Each path below is one point turned by a fixed rotation once a step. After each direction that follows a path, write how fast that rotation turns it, in deg/step (0 if it stays still).
Each turn is a multiple of 5 degrees from 10 to 175, or 0.
Each row of a path follows its step; steps can be skipped.
path 1
step 1: [-2.02 -0.26 -0.16  0.67 -0.76 -1.17  3.52 -0.87  1.71  1.81  0.41  0.88
 -0.97  0.51 -2.21 -2.22 -0.09  1.04  2.71  0.63 -3.15 -0.10 -0.20 -0.31
  0.43  0.23 -0.96  1.17 -0.17  0.28  1.78 -1.12 -1.03  1.12  1.34  1.44
  0.22  0.25  0.64  0.12 -0.11 -0.37  0.11 -0.52  0.38 -0.61 -2.25  0.66
 -0.19 -1.53  0.82]
step 5: [-1.41  1.88  1.38 -0.04  0.22  0.74  2.18 -0.93  2.18 -0.25  1.07  0.60
  1.76 -2.77  0.86 -0.27 -0.85 -0.81  1.85 -1.81 -1.00  0.49  0.33  2.47
  0.74 -0.11 -1.06 -1.35  0.53  1.67  0.09 -0.40 -0.45  1.42  0.22 -1.47
 -0.09 -2.91 -0.78  0.79 -1.52 -0.43 -0.37  1.11  1.23 -1.64 -1.40 -0.43
  1.15  0.29 -1.13]
step 6: [-1.88 -1.12  0.37  2.41 -1.06 -0.97 -1.00  0.61 -0.39  1.18 -0.74  1.09
  1.05  0.35 -0.47 -0.84  1.35 -1.06  0.39 -0.07 -1.29 -0.51  0.27  3.59
  2.37 -1.22 -0.87  0.90  0.18  3.15  0.76 -1.85 -0.74 -1.56  0.02  0.42
 -1.23 -0.29 -0.62 -2.00 -1.92 -0.54 -2.16  0.17  0.36 -0.43 -0.09  0.10
 -1.68  0.82  0.53]
step 11: [ 0.55 -0.41  2.73  0.74 -1.57 -0.64  1.25 -0.89  0.92 -0.90  0.79  1.63
  0.07  1.04 -1.79  1.36  0.15 -1.87  2.68 -0.87  0.34 -1.77 -1.96  0.47
  0.51  0.48  0.59 -0.16  1.37 -0.06 -0.37  0.74  1.22  0.00 -0.46  0.03
 -0.04 -3.70 -0.69 -2.62 -0.82 -0.06 -1.43 -1.27  0.16 -0.51 -2.35 -1.06
  0.13  0.57  0.87]
step 14: [-2.10  0.46  1.92  1.68 -0.62 -2.09  0.55  0.91  0.78  0.16 -0.49  1.06
  0.32  1.12 -0.45 -1.44  0.34 -1.22  1.36 -0.34 -2.58  0.48 -0.45 -1.71
  0.81 -2.04 -2.81  1.04  1.07  1.21  1.31  0.39 -0.14 -0.35  0.80 -1.08
  0.26 -1.29 -1.64 -1.68 -0.95  0.38 -2.89  0.35 -0.04 -0.44 -0.03  0.30
 -2.59 -0.34 -0.62]
step 18: [-2.37  2.55  2.12  1.05 -2.16  0.69  1.35 -0.79  0.61  1.89  1.37  0.82
 -2.14 -0.05 -1.58 -0.64  1.07 -1.49 -0.46 -0.85  0.31 -0.35 -0.26  3.16
  1.19  1.00  0.06  0.52 -0.51  0.86 -0.72 -0.49 -1.97  0.37  0.12 -2.01
 -1.14 -1.13 -1.65 -1.77 -0.05  0.25  0.07 -1.39  1.39 -0.22 -0.47  1.42
 -0.43  1.03  0.06]
step 28: [-0.78  0.47 -0.13  0.86 -0.01 -0.66  3.34 -1.25  0.91 -0.11 -1.04 -0.53
 -0.43 -2.85 -1.41  0.56  0.02 -1.23  1.86 -2.87  0.48 -0.29  0.34 -0.84
  2.36  0.79 -0.34 -0.20  1.11  0.79 -0.56 -0.62 -1.83 -0.33 -1.91  0.72
 -1.36 -0.76  1.06  0.27  0.58 -0.47  0.22  1.79  0.94 -1.71 -1.99 -1.25
  0.83 -1.98 -0.21]
Speeds:
[-0.43  0.33  0.12 -0.60 -0.35 -0.17  0.16  0.12  0.15 -0.16  0.52  0.60
  0.58 -0.31 -0.02 -0.18 -0.28 -0.10 -0.03  0.20 -0.61  0.77  0.20 -0.07
 -0.37 -0.15 -0.33 -0.51 -0.61  0.11 -0.21 -0.46 -0.47 -0.60  0.33  0.12
 -0.19  0.18  0.76  0.66 -0.33 -0.12  0.08 -0.43  0.09 -0.51  0.23  0.22
  0.40 -0.34  0.18] : 90
[-0.30 -0.55 -0.32 -0.05 -0.20  0.15 -0.19 -0.05 -0.55 -0.38  0.30 -0.19
 -0.11  0.30 -0.57 -0.34 -0.40  0.12  0.43 -0.05  0.38  0.19  0.79 -0.35
  0.51 -0.03 -1.23  0.83 -0.13 -0.51 -0.34  0.03 -0.16 -0.13  0.09  0.59
  0.17 -0.21 -0.39  0.27  0.20 -0.01  0.15  0.48 -0.09 -0.41  0.04  0.14
  0.04 -0.14 -0.17] : 55
[ 0.32 -0.92 -0.02 -0.05 -0.38 -0.24 -0.54 -0.15  0.53 -0.24  0.02  0.26
  0.00 -0.18  0.29 -0.14  0.30  0.04  0.39 -0.14  0.08  0.23 -0.45  0.43
 -0.98  0.91 -0.17  0.17 -0.08 -0.46  0.22 -0.51  0.54  0.20 -0.30 -0.13
 -0.07 -0.26 -0.25  0.17 -0.59 -0.04  0.38  0.21 -0.20 -0.06 -0.36  0.19
  0.18 -0.64 -0.46] : 175
[-0.26 -0.32  0.01  0.89  0.31 -0.38  0.11 -0.03 -0.15  0.35  0.55 -0.08
  0.17 -0.04 -0.24  0.02  0.35 -0.31 -0.07  0.14  0.21  0.14  0.29 -0.19
 -0.06 -0.55  0.29 -0.50  0.44 -0.28  0.95 -0.01 -0.02  0.16  0.17 -0.07
  0.11 -0.24  0.39  0.11  0.77  0.44  0.52  0.17 -0.71 -0.31 -0.21  0.06
  0.76 -0.67 -0.06] : 120
[-0.13 -0.11  0.35 -0.37 -0.01 -0.05 -0.33  0.00  0.10  0.11 -0.02  0.60
  0.67  0.27  0.08 -0.26 -0.18  0.01  0.27  0.24  0.52 -0.46 -0.17  0.12
  0.36 -0.52 -0.78 -0.05  0.42  0.09 -0.02  0.20  0.31  0.35 -0.45 -0.49
 -0.28  0.72 -0.08  0.34 -0.01 -0.34 -0.05 -0.90 -0.83  0.16 -0.69 -0.42
  0.21  0.28 -0.03] : 135
[ 0.53  0.68  0.08  0.22 -0.41  0.30 -0.17 -0.39 -0.15 -0.20 -0.72 -0.33
  0.02  0.01  0.14  0.22  0.80 -0.49 -0.35  0.50 -0.72  0.37 -0.11  0.13
  0.37  0.19 -0.61 -0.13  0.01 -0.30 -0.34  0.50  0.25  0.16  0.58 -0.24
 -0.12  0.29  0.05  0.55  0.30 -0.33  0.30  0.53 -0.24 -0.11 -0.39 -0.39
 -0.17 -0.56  0.05] : 140
[ 0.41  0.11 -0.19 -0.28 -0.47 -0.16 -0.75  0.30 -0.21  0.34  0.66 -0.20
  0.51 -0.01 -0.12 -0.16  0.28  0.07 -0.11 -0.40 -0.27 -0.37 -0.27 -0.19
 -0.12 -0.37  0.08 -0.63  0.27  0.33 -0.30  0.02 -0.16 -0.08 -0.09  0.55
  0.21 -0.01 -0.68 -0.26  0.49 -0.12 -0.32 -0.18  0.69 -0.51 -0.29 -0.50
 -0.24 -0.60 -0.87] : 125
